(in the rows, 128 means zero)
Named turns come first, each shown by rows before and after it. Which turns, in which order, take the first row of each pair that follows to the second? Write the first one first, as in the answered first pair.
turn z133:
[155 145 154 140 100 138  94 124 109  84 138 124 141 115] |-> [150 112 141 139 125 101 167 102 105 159 147 137 140 162]
[106 126  84 117 147 153 134 164 120 120  74 123  83 104] |-> [125 118  80 102 140 128 154 159 126 119  87 107  78 115]
[ 94 119  95 145 156 147 139 130 108 200 104 142 144  92] |-> [151 154  95 113  97 145 115 139 107  84 128  83 119  67]
turn z77:
[121 105 126 110 128 112 134 125 151 109 140 124 130 143] |-> [116 105 131 109 131 115 138 123 147 105 141 124 132 141]
[ 91 117  88 110 134 114 123 168 147 102 120 113  93 134] |-> [ 89 121  87 107 136 122 122 170 152 107 114 115 101 132]
[164 139  85 124 114 110 132 128 115 151 106 115 132 108] |-> [160 141  84 124 115 106 137 131 104 142 110 115 132 107]
turn z583:
[110 110 129 141 126 156  95 124 150 184 149 196 172 123] |-> [ 95 110 102 142 138 174  88 153 140 168 117 193 139 101]
[145 143 157 159  94 159  63 116 157 106 165 130 186 104] |-> [ 84 124 175 161 150 159  80 129 172 114 142 157 169 147]
[123 149 138 161 109 130  81 151 125 131 114 144 157  96] |-> [117 143 151 156 117 123  88 139 128 141 129 152 170 113]
[127 153 119  89 141 157  89 125 162 124 142 105 155 112] |-> [117 150 129  89 148 163  95 122 166 129 143 112 162 123]
turn z757:
[124  95 132 143 116 135  81 132 155 142 164 131 180  91] |-> [136 104 140 120 105  85 150 131 120  65 178 106 112 129]
[101 126 162 134 149 143 114 132 127 105 134 139 120 141] |-> [101 133 162 143 148 138 127 130 119 106 134 143 122 140]
[160 131 109 121 118 129 113 128 134 157 127 117 167  92] |-> [175 140 116 101 107 113 138 127 132 105 143  95 132 116]
[111 105  78 123 166  91 171 147 110 164  81 127  50 117] |-> [110  87  77 115 155 141  96 160 183 199  96 128 108 102]
Now pairs of rows:
Between the rows of a pair lie 2 to 3 turns.
[114 157 141 133 167 126 121 151 123  47 132 153 113 133] |-> [136 135 153 137 168  91 156 107 118 127 167 165 156 173]
z583 then z583 then z133
[129 124 134  94  91 149 105 155 135  76 116 102  98 104] |-> [147 133 130 130  86  96 159 106  68 145 128 129 120 113]
z757 then z133 then z583
[104 113 108 158 132 120 122 106 102  97 132 119 106 112] |-> [111  96 121 144 128 119  99 100 146 129 159 110 153 123]
z583 then z133 then z757
[122 156 128 122 122 116 108 139 100  82 121 148  86  97] |-> [142 153 157 115 100 126  80 119 143 102 162 139 138 118]
z757 then z757 then z583
[136  88 116  86 134 131 127 159 198 147 146 109 129 146] |-> [144 100 107  89 125 143 115 168 197 123 135 107 115 123]
z583 then z133 then z133
[145 131 137 112 121  85 188 118  85 117 137 127 117 154] |-> [165 142 114 117 103  96 172 129  74 110 125 117 115 119]
z133 then z583 then z133
[111 133 179 128 153 132 101 136 145 109 134 138 159 145] |-> [ 95 123 136 140 172 123 141 143 108 135  96 155 122 133]
z133 then z583 then z757
[105 120 171 130 144 119  96 139 172 132 161 133 134 185] |-> [150 141 161 131  99 119  87 127 160 125 184 114 152 160]
z583 then z583 then z583
[139 112  84 129 130 148 113 153 151 150 105 114 128  92] |-> [121  95 100 110 145 136 131 154 170 140 116 109 105 122]
z757 then z133 then z757
[114  95 110 130 158 121 160 133 125 169 111 134 114 136] |-> [ 98 111 127 137 164 161 103 158 148 119 100 136 116 112]
z757 then z757 then z133
[170 131 141 141 103 135  81 108 138 159 156 117 198 122] |-> [158 112  86  89 123 116 146 153 136  98 124  77  79 126]
z583 then z583 then z133
[132 197 165 170 139 114 139  87  65 107 126 175 137 145] |-> [ 96 132 161  97 185 118 164 116 164 118 147 155 101 206]
z757 then z133 then z583
[122 108 140 103 129 112 131 123 158 145 147 118 131 157] |-> [ 97 134 135 155 146 123 114 122 107 156 110 159 140 125]
z133 then z757 then z757
[ 98 143 168 109 136 108 151 133 116 115 129 169 141 148] |-> [127 158 153 112 106 112 127 141 105  74 131 146 132 120]
z133 then z583 then z583
[164 158 107 108 102 136 135 118 115 118 146  86 112 102] |-> [135 176 151 144 117 150  96 104 110 126 141 128 162 105]
z757 then z583 then z133
[137 150 144 123 110 175  71  94 134 108 141 117 181  96] |-> [117 147 175 109 143 127 141  75  98  72 152 121 135 161]
z757 then z583
[125 154 116 162 132 125 128 148  78  83  94 167 108  75] |-> [142 155 182 150 123 103 127 112  93  65 159 162 145 132]
z583 then z583 then z133
[145 131 133 124 112 143 111 112 144 132 154 114 156 124] |-> [131 112 108  97 136 134 146 140 151 117 131 106  96 129]
z583 then z583 then z133
[124  92 155 145 117 108 164 111 116  83 162  96  95 174] |-> [138  94 146 154 105 111 160 105 106  79 167  82  95 164]
z583 then z583 then z583
[102  99 119 104 137 104 209 155  87  89 135 112  93 132] |-> [139  90 105  85  94 153 128 174 160  96 156  77 142  90]
z757 then z583 then z757
[143 138  99 166 122 162 106 144 105 131 104 138 118  77] |-> [106 123 115 161 158 160 116 148 116 135  89 164 111 104]
z583 then z583 then z583
[105 124 127 132 157 116 155 125 117 151 130 170 140 143] |-> [153 135 101 117  99 132 119 137 133 130 146 127 153  98]
z583 then z583 then z757
[119 144 121 162 120 118 134 124  75 192 118 155 156 115] |-> [128 167 123 167 103 140  94 137  78 142 113 137 159  89]
z133 then z133 then z133
[137 143 148 162 122 113 135 112 100 144 138 142 152 141] |-> [115 136 163 144 135 143 105 129 139 113 138 138 152 148]
z133 then z583 then z757
[131 112 105 144 113 152  80 154 167 160 127 136 144  91] |-> [151 123 137 113 102  91 144 140 138  89 165 104  86 144]
z583 then z757
[151 119  86 116  92 115 131 150 115 122 132 104 113  96] |-> [139 105  79 119 112 103 153 139 120 166 129 120 115 113]
z133 then z133 then z133
[152 127  72 127 104 150 134 131 138 169 122 123 147 104] |-> [135 132  78 131 117 156 126 139 145 178 113 135 144 104]
z757 then z133 then z583
[150 136 152 118 114 135 108 119 153 107 167 112 131 153] |-> [165 143 135 129 105 131 109 107 125 124 170 111 142 132]
z757 then z757 then z133
[126 138 124 146 120 125 126 129 109 147 133 135 183  94] |-> [114 141 127 149 133 107 154 132  85 127 120 151 157 107]
z757 then z757 then z133
[154 128 159 102 111 129 135 116 140 137 158 135 156 143] |-> [140 142 179 106 114 145 110 127 138  96 145 145 152 135]
z757 then z133 then z757
[169 115 128 107  83 117 126 102 154 142 160 107 157 116] |-> [150 126 124  97  88 144 101 134 162  78 140 104 117 101]
z133 then z583 then z133
[149 172 151 148 127  67 104 110 104 114 142 122  86 169] |-> [134 180 124 159 143  91  84 139  94 110 104 126  71 130]
z583 then z133 then z583
[115 129 172 142 123 125 121 108 131 146 128 143 193 159] |-> [ 87 129 143 146 152 123 160 145  90 105  80 149 115 148]
z757 then z757 then z583
[155 193 125 152 150 101 149 122  67 141  74 128  93  43] |-> [133 144 124 128 167 151  86 128 174 218  91 137 164  54]
z757 then z133 then z133
[155 117  87 141 106 120 154 140 126 130 113 108 108 116] |-> [109 132 142 157 132 156  95 144 141  92 108 136 129 118]
z583 then z583 then z133
[122 117 105 122 137 108 155 141 110 122 110 125  87 135] |-> [156 122  99 123 101 129 114 131 125 145 126 113 134 111]
z757 then z583 then z133
[160 159 163 148 118 111 127  97  78  98 154 142 147 137] |-> [153 136 168 108 120 121 125 112 127  71 172 115 135 156]
z583 then z757 then z133
[ 97 129 109 149 148 145 132 142 110 121  87 151 104 119] |-> [157 110  94 125 107 114 152 111 125 176 131 120 135 130]
z583 then z757 then z133
[145 103 130 126 133 105 106 114 119 158 145 133 123 147] |-> [125 107 143 133 146 108 107 122 110 149 135 141 112 153]
z133 then z757 then z133
[126 108 123 127 136 161  82 151 148 145 117 125 152  76] |-> [125 108 127 119 128 160  81 158 159 129 116 113 150  74]
z757 then z757 then z757
[142 154 103 137 125 114 141 119  92 110 107 146 111 116] |-> [123 154 128 153 145 120 137 105  98 130 111 171 139 135]
z583 then z133 then z583
[131 158 151 153 140 148 113 119  87  80 120 121 143 103] |-> [121 125 133 132 164 111 185 117  83 124 118 115 105 146]
z133 then z583
